One turn sends every row of this set to another row. A few are shown first. Where does it send the rows asked after them?
Moz: [  2   3  -7   1   4  -6   2  -1 -11  -5  11 -18  11   5  -9   5 -12  -9
  -5   5  -4   4  -6   1   7   2   6   9   3   2  -4 -10  12   4   3   0
   1  10  -5   8  -3  -9]
zunob: [  9   9  10 -17   0  -4   3   8 -13  -1   7  20  12   7  12   4  -9  -9
   0   7  -1   1   4  -7 -11  12  -9   0   2  17  -8   7  11   0  15 -10
   2  -7   4  14  -2  -1]
lin: [  8  -1   2  -7   2  14   5  -5  -3  -1   6  -4  -1  -4  16  -3   3   4
  11  13  -4  -4   1  -2  13  12  -1   5   3  -8   5   1  -4  -6  -6  -3
  11  -7  10  16 -17   0]
som: [ -2   6  -8   8  -6  -5   2   7   0   4  -4  -3   7   4  -2   3   1  -3
  17   7   7  -4  -3  15  -6  -2  -4  -5  -2  19   1  -2   2 -17   6  -1
  11  -4 -13   2   5 -19]
nezav: [ 14  -4  11 -12  -4  -1  -8   8   9 -10   7   8  -7  -4   4   5   2  -9
   5   2   0 -11  10  -4  13   6   4  -6  -9 -13 -11  -2   3  -3  11  -1
  15   1  -2 -16   6  -3]
Kezud: [  3   5  -1  -7   7  -3   1   0  -8  -2   2  11   2  16  -7  -4   6 -11
   0  -3   5  -2  22 -12 -13   2  -3  -4  -8   2 -11   1 -15  -8   6   7
   1 -11 -13   2  -2  -4]
ganok: [ -7   0   0  -6 -16   0   1   8   8  -2   0   5 -15  -5  -4   9  -9  -7
  -2  10  -3   0  10  16  19   9  -3   6   1  -1  -4  -1  -9  -2   4 -13
  18  -2 -11  12   3 -12]
zade: [  4  -8  -2  -3  -7   1   2   6   3  16   5  12   1  -4   5  -2  -8  -6
   2 -17   6  -1  21  10  11   8 -17  12   5  13 -17   3  -5  13  12  15
   4   8  -1   6   5   4]
Sir: [ 19  13  10 -10  -2   3  10  -5  -4  -5   7   6  -4   4  11  13  -7 -10
  -1   5  -2  -2  -5   1   4   1  -1  -1 -12   7   7   3   2   7  13 -17
   7   8  -2   7 -10   2]
zari: [ -3  -2   3 -11  -7  10  -9   4 -13 -10   8   8   8  -3   5  -1   6  -2
   8   0 -10   8  -2  17   5   8  -9   2  11   0   0  14   4  -2 -14   1
 -12   5   1  13  -9 -10]
goz: [-12   5   8 -22  -4   8 -15  -3   2  -3  -3   6  12   7   4  -6  -2 -10
  -6   7  -3   0 -12  -4  -9  17  -3  -4   7  -3 -10  -5  -5   0   2   2
  -1   4   1  17  -8   2]
Vuda: [-10   0  -4 -10   4   0  13   2  -7   7  -3   6   9   6   1  -7   4  -3
   5  10  10 -10   6  10 -16  -4   2   2  -1  -8 -24  16   9   5   3   0
  -2  -2  -2   8   7  -2]
nore: [  2   3  10  -7   9  11  -3  -2   3   7  -5  14 -16   4   7  12  -9 -10
 -12  -1  14  -7   6  -5  14  11   8  -7  -3   2  -7   5 -13  -6  10   6
  14   3   3  -1 -11  -2]
fesel: [ 26  -6  -8  -2   7   5   2   7 -14  -2   0   5   0   3 -13 -10  -5 -10
   1   0   5  -3 -11 -10  -2  15 -20  -1   9  -6  -5   6   1  -2   9   2
   1   2  -4  19  -7  -5]
bem: [  0 -13 -10  16   8   6  -1   8 -10   2   9   6   1  -1  10   8   1  -6
   1  -1   8  -2  18  23   3   5   9  -1   1   2 -13   6  -1  -1   1   1
  -8   3   0  -7  -5  -4]
dur: [  9   4   1   9  -3  -1  -2   0  -8   3  -6   6   0  14   2  -8  -6  -9
   2   3   6   3  13 -26  11  17  -7   4  -1  -6 -11   4  -4  -5   0   1
  -5   2   0  -7  -3   7]
Bul: [ -6  -2 -13  -5 -17  -2   2   0  -6   7  -8   6   3   2 -21   1 -11   0
   1  -2   7  10   3   7  14  13   5   0   8  -3  -4  -6  -9  -1   0  14
  -4   1 -16   0  -4   0]
sogud: [ 15   6   3  -3  -8   7   5  14  -9 -15 -11  -2  -4  -2  -6   1  -4  -3
  -7 -10  -7 -12  -9   1   6  18 -12  -8   2   1 -12  -2  11  -4   4  10
   8   6   2   9 -18  -1]
Mil: [ -4   5  10  15   9  -6   0   7 -14 -14   1  23   6   3   0   4  -3 -13
   4  10   5  -2  -2   2  12  15  -1   0   6   0  -3  19  -4   6   4   4
  11   5  -2   0  -7   9]
tivu: [  7  -8  -1 -13 -10   5  10  -2  11 -10   5   6  -6 -13  -2   1  -3  -9
   4  -1   4  -6   1  -7  -9  -2 -21   1   2  23 -13   8 -12   6   0   3
   6   2   4   1  -4   6]
Tipu: [  7 -14   2 -22   5   3   0   1  -7  -9   6   3   4  13   9   9   2  -4
   9  -1  18  -3  15  -1  -8  11  -7 -13  15   2 -15   3  -7  -5   6   1
   9   1  -2   4   1   6]
zogod: [  5  -5  -1   1  -5   4  -6  17   0  -6  -3  26  -4   8   0   1  -4  -3
   8  -5  -7   5  -9  18  10   8  -4   0   9   1  -7  19   5   1   1   8
   3   8   1 -18   2 -11]
bubo: [  0  -9  -7  -4  -4  -1  15   7  -6  -4   9  22  13   4  -8  20  -3 -11
   7  -4  14   6  -1  17  12   3   6   0  -4  -5  -7   3  -1  -3   1  15
   1  12  -9   2  -8   1]
bubu: [ 14  14   2   1   0   5  -2  -4   0   0  -1   9   4  18   0   3  -1  -9
   4   2  15  14  -1   7   7   6 -26  -2   7  20  -7  13   1   2  19  -1
  13   0   2   6  -1   3]
regig: [ 10  -1 -16   2  -5   8  16   4   4  -1  -9  10  -9   7  -1  -9   7  -7
  12   1   3  10   6   2  -7   5 -12  13   8  17 -12   5  -6  -1   8   9
   1  14 -17  -7  -8   0]
vumam: [  8   3  10  -3 -11  -6   8  -3   3   9  -2  10   9 -14  -3  -6  -1 -12
   0   1  -4 -21  -3  24  -3   1  -8  -1   8  10  -7  -9   4  -5  13   5
   5   5   2  10  -2  -5]
lezu: [  2  -3  -1   3  -4   8   8  -3  11  11  -1   4   0 -14   6 -12  -2  -7
   2  12 -11   7  -6   4  -1  20  -2   7   4   4  -9   0  -4   1   9   2
 -11  16  -6  11 -18   0]
Roni: [  6 -16   2   0 -12  13   4   5  -2  12  -7   4  10   1  -5  -4   4   2
  11  -7   9  -4  11   1  12  -1   1  10  11  -8 -21   1  11  11  -7   7
   2   8   4   2   3  -6]
bef: [ -4  -9   8 -15  -4  -7   1  -1  16   1   0   8  -6  -6  -7   5  -1 -17
   0  -7  10   3  15  13   3   7  -4   6  14   8 -10   8  -5 -15  10   8
 -12  15  -8   2   3 -11]
tego: [-14   1 -11  -8   1   2   2  -1   7  -7  -7  10   8  29   1   3   1  -7
   4   5  11  -5  -8   2  -5   1   5  -4  -3  -3  -8 -11   2  -1   4   3
   9  -3   1  -7   2   6]
finu: [ 12  -8   9 -15 -18   9  -4   8  10 -19   2  -1   3   9 -11   7  -8   1
   6  -8   6  -1   1 -16   2   6   3  -1   0  -3  -7   7  -1   0  -2   3
  -4  -3  -2 -10  -9   0]
Modug: [ 14   1  -2  -3  -7   8  11   4   6 -10  -5  14   8   6   5   6  -6  -5
   1   7  16  13 -10   7   3   6  -5 -10  -8  19 -10  11  12  -1  15   5
  18  -1  12  -1  -9  -2]
riv: [  0  -4  -4  -7   6 -12   0   2   4   1  -5   3   4  -4  -9   2  -2   1
   0  -8  -6   0   1  -7   9   7  -4  14   4   8  -6  -6  22   3   2  -5
  -7  -4  12  20  -1  -9]
Likir: [  2   2  -5 -11  -3   4  -5   4  10   0  -1   3  -7  12   6  -3  -7  -2
   7   4   7  -1  12  -4  12  -1  -5  22   9   1   0   2  -4  -5   8   5
  27  -9  11   0   2  -8]
Pek: [  5  -1  -8   2  -5   1  -1   5 -24  -3   1  15   8 -13  -5  -4   4 -18
   7   6  10  -6   2  23  -2   0  -1   5   2   3   8  -3   0   1  11  -1
   7  -2  -1  18  -9 -11]
ranug: [  3   8  -3   3  -3 -10 -16   7   8   8 -13   6  -1  -5   2  -5   5  -7
  17   2  13  -6  -2  12  -5   0  -1   3  -2   7  -7   5  11   1  14  -5
  14   9   3   3   6 -20]

Tipu moves to bem
ranug moves to bubu
Now find these:
Vuda moves to Mil
Moz moves to sogud
Sir moves to vumam
bubo moves to nezav
zogod moves to Likir
Bul moves to finu
goz moves to zari

One turn sends every row of this set to another row. A few are shown first. Where does it send the rows asked after them?
baz: [  2  11 -10  -4   9   4   5  -1  13  -5  -3   1  -7  -1  -1 -22   5  -2
   4]
Zokag: [ 2 19 -5 -5 -2  6  0  6  3 -7 -6  3 -1 18 -2  8 -3  9 -3]
doked: [  3  -4  -1   0 -13  -4  -3   5   5 -19 -14 -11  -6   3   1   0  -1   8
  10]
fug: [ -5   7 -10   2  -3   4  18  -7  -4   6  12   6   0   9 -12  -2  -3  13
  -7]
Bota: [  3 -10  -7   0   6   2  -3   5  11  -2   3  -4 -10 -16   1   3  19   1
   1]
Dure: [  4  -4   7   8 -10   0  -3  -5 -17   6  -4  -4  -2  -1 -13 -10   9   8
 -11]
pida: [  2   1  -9   5   2 -21  -3   0  -4   2  -5  -2   6   5   1   0 -17   0
  -3]
vosed: [  0 -18  -3   3 -10   9  -7  -4 -10  -1  16  -5 -10  -1   5   8   6   2
  -1]
Dolob: [ 2 19 -4 -5 -2  6  1  7  2 -7 -7  2 -3 17 -3  7 -3 10 -4]
dalum: [  7 -15  -2  -4  16   3   5  -5  -5  -2  -6   3 -11  -2   2 -11  -8 -11
  -2]
nuzo: [  1 -17  -8   2  -8   8  -7  -1 -13   0  12  -5 -16  -3   2   6   4   2
  -2]
sofo: [  7  -1   1  -4  -5  16  15  -1 -14  -2  10   7  11 -10   3   0  -4   5
   4]
mitem: [  1   2  -5   1 -11  -7 -11   4   3 -19  -9 -10  -4   1   3   3  -1   2
  12]
Bedo: [ -6  11 -13   3  -2   1  12  -8  -4   6  15   7   2   8 -11   0  -3   9
  -6]
Tur: [  3 -11  -5   0   5   2  -1   4  13  -2   2  -4  -9 -15   1   2  19   2
   0]
Dezif: [  6   6  -8  -5  -1  10   9   1 -21   1   8   8   4 -14   1  -2  -6   2
   4]
Maza: [  2   8  -4  -2   7   8   6  -4  19  -7   2   1   2   2   2 -19   7  -3
   6]
Zedog: [  4 -12   4   1  11   4  -1 -11   3  -4   5   5   5   1   7  -2  -4 -18
   2]
Zonid: [  3   1   6  10 -11  -3 -11  -9 -14   6   4  -1   8  -1 -10  -4  10   1
  -8]
Buto: [  4 -11   4   4  -3 -11   9  -1   3  -1  -8  -3   9  11   1  -2 -15   8
  -5]

Bota moves to Zokag
dalum moves to pida
baz moves to mitem
Now find these:
vosed moves to fug
Zonid moves to sofo

